W =
[[-10.9  -9.5 -28.3  20.8 -11.4 -20.2   8.3 -45.6  30.8  11.9]
 [ 73.1 -22.2 -14.5 -17.0  -7.9  -9.2  15.2   5.5  -3.6  25.8]
 [ 36.7  -3.3 -24.7 -15.6 -21.1 -19.2  24.7 -10.6  65.6  -1.1]
 [-26.0  -3.0 -16.1  14.2  -8.2 -17.6  29.5 -26.4  -0.7  19.1]
 [ 61.6 -17.3 -18.2  -6.2  -5.5  -4.5  12.8 -19.0  39.9  15.9]
 [ 15.6   0.1 -18.2   3.1 -22.8 -18.8  14.3  -0.8  23.5  -1.8]
 [ 55.1  -4.9 -19.4   3.3  -3.2 -10.7  27.2  11.5  -1.8  20.3]
 [ 21.5  -3.6 -26.3 -12.2 -38.0  -3.9   2.7 -43.6 -30.5   9.4]
 [ 17.4 -19.1 -12.5   2.7  -7.1  -5.1   8.5 -26.1 -21.3  29.6]
 [ 31.7  16.2 -20.9  -9.5 -32.5  -4.5  15.8   0.6 -23.7  -2.2]
 [ 28.5  -1.6 -18.3 -18.5 -17.7 -16.7  29.3 -15.3  55.9  -0.6]
 [ 18.8   6.2 -12.2  11.5   4.6 -13.9  39.7  21.9 -15.0  21.1]
 [ -5.9 -13.2 -21.4  15.1 -13.9 -20.8   8.6 -56.9  38.5   2.4]
 [ 14.0 -19.0  -8.3  -5.7 -12.0 -34.4  21.2   2.6  17.3   7.7]
 [ 21.4  -5.9 -25.9  15.9 -15.2 -22.9   8.8  19.2 -27.8  20.3]]
Counting starts at 1.
The entry in row 3 and column 1: 36.7
The top entry of the column that holds the largest entry is -10.9
Read off the entry just left of 4.6.
11.5
Read off the entry in row 3 and column 3.
-24.7
Read off the entry directly above 17.4.
21.5
Read off the entry at row 3, column 2.
-3.3
Read off the entry directly below -30.5.
-21.3
Read off the top-right entry.
11.9
The bottom entry of the column that holds the smallest entry: 19.2
The bottom-left entry -> 21.4
Read off the entry directly above 18.8.
28.5
Read off the entry in row 1 and column 2.
-9.5
Read off the entry just right of -11.4.
-20.2
Read off the entry directly above 19.1.
-1.1
The entry in row 1 and column 3: -28.3
Read off the entry directly above the smallest entry.
21.9
The entry just left of the smallest entry: 8.6
Read off the entry directly below -7.1.
-32.5
Read off the entry just left of -30.5.
-43.6
The entry just right of -18.8 -> 14.3
The entry just right of 3.1 -> -22.8
Read off the entry in the bottom-right corner.
20.3
The entry just left of 30.8: -45.6
The entry in row 2 and column 2: -22.2
The entry directly below -15.6: 14.2
The entry in row 2 and column 1: 73.1
The entry directly above 29.6 is 9.4

grid = [22.28, -42.24, 165.52, -62.23, 142.22, 182.72, -48.52, -177.98, 156.55, -139.43, -62.67, 2.10, 84.55, -188.34]
The entry just right of 182.72 is -48.52
The entry just left of the largest entry is 142.22
Read off the entry just right of -139.43.
-62.67
Read off the minimum.
-188.34

[[-21.6  41.3  -9.5  -7.9  44.3 -12.7]
 [ -7.9  42.7  -2.8  -0.8  42.5  -7.0]
 [  6.7 -55.8  -1.7  -1.1 -48.4   8.1]
 [ -6.7  39.3  -5.1  -5.6  29.2  -3.0]
 [ 18.1  14.6  12.7  12.6   3.8   9.2]]
Counting starts at 1.
The maximum -> 44.3
Which number is the entry in row 1 and column 1?
Answer: -21.6
Which number is the entry just right of the largest entry?
Answer: -12.7
The entry in row 2 and column 3 is -2.8
Which number is the entry just right of the smallest entry?
Answer: -1.7
Which number is the entry at row 1, column 2?
Answer: 41.3
The entry directly above -2.8 -> -9.5
Which number is the entry at row 3, column 1?
Answer: 6.7
The bottom-left entry -> 18.1
Which number is the bottom-right entry?
Answer: 9.2
The entry directly above the smallest entry: 42.7
Which number is the entry just left of 9.2?
Answer: 3.8
Which number is the entry at row 2, column 1?
Answer: -7.9
Which number is the entry just left of -7.0?
Answer: 42.5
The entry just left of 12.7 is 14.6
The entry just right of -6.7: 39.3
The entry just right of 42.5 -> -7.0

a =
[[ -6.3   9.7  -5.8 -10.3  14.8 -21.1]
 [  1.2   1.9 -21.6  -2.0   0.1  11.1]
 [  2.7 -12.0  54.4   2.3 -13.2  20.3]
 [  3.5   3.0  23.4  -6.3   8.7   7.5]
 [ -3.3  10.6   1.7 -11.5   7.4  -9.5]
 [ 15.2   6.1 -20.5  -2.2  10.8  24.2]
 [  1.3  -8.7   3.9 -20.9  -8.5  20.0]
 [ -2.9 -27.9  52.1   2.8 -16.2  11.0]
 [ 19.5  11.0 -17.4   7.1  13.9  25.7]
 [ -7.8 -17.4  35.6 -27.6 -20.1   6.6]]
Rows and columns are numbered from 1.
The entry just left of the largest entry: -12.0
The entry at row 1, column 3: -5.8
Give the entry in the top-left corner.
A: -6.3
The entry in row 3 and column 1 is 2.7
The entry directly above the largest entry: -21.6
Give the entry in the top-right corner.
A: -21.1
Give the entry in row 2 and column 2.
A: 1.9
Give the entry just left of -21.1.
A: 14.8
The top entry of the column that holds the smallest entry -> 9.7
Give the entry just right of the smallest entry.
A: 52.1
The entry just left of the smallest entry: -2.9
The entry just right of 7.1 -> 13.9
Give the entry directly below -2.2.
A: -20.9
Give the entry just right of 35.6.
A: -27.6
The smallest entry -> -27.9
The entry in the bottom-right corner -> 6.6
Give the entry directly below 13.9.
A: -20.1
Give the entry just left of 6.1.
A: 15.2
Give the entry just left of 14.8.
A: -10.3
Give the entry in the bottom-left corner.
A: -7.8
The entry directly above 7.5 is 20.3
Give the entry directly above 2.3.
A: -2.0
The entry directly above -11.5 is -6.3
Give the entry directly above 8.7.
A: -13.2

data =
[[-3, -4, -10, 12, 2, -18, -8, 20, -5],
 [-5, -17, 5, -13, -17, -5, -2, -14, 9],
 [0, -25, 3, -11, -22, 2, -5, 25, -11],
 [-7, -11, -14, -26, -12, -12, -5, -2, -6],
 [0, -1, -19, -11, 6, -20, -9, -22, -25],
 [-2, -20, -5, 23, -8, 8, -11, -5, -10],
 [-6, -7, -7, 16, -20, -5, -7, 19, -27],
 [-9, 6, -1, -18, -11, 9, -8, -17, 3],
 [-7, -1, -9, 2, -32, -7, -2, -5, -9],
 [-8, -2, -4, -4, -16, -3, -2, 0, -8],
 [2, 5, 19, 2, -8, -6, -3, -8, -4],
 [-8, -5, -7, -43, -38, -1, -3, 3, -21]]
Indices start at 1.
Find the entry in row 1 and column 3.
Answer: -10
The entry at row 1, column 1: -3
The entry at row 2, column 1 -> -5
Find the entry directly above the smallest entry.
Answer: 2
The entry in the bottom-left corner: -8
Find the entry in the top-right corner.
Answer: -5
The bottom-right entry is -21
The entry just right of the largest entry: -11
The smallest entry: -43
Find the entry in row 2 and column 2.
Answer: -17
The entry directly above 23: -11
Find the entry directly above the largest entry.
Answer: -14
Find the entry at row 3, column 2.
Answer: -25
Find the entry at row 3, column 1.
Answer: 0
The entry at row 1, column 2 -> -4
The entry directly below -19: -5
The entry just left of 8 is -8
The top entry of the column that holds the largest entry -> 20
The entry just right of -32 -> -7
The entry just right of -16: -3
Find the entry directly below the largest entry.
Answer: -2
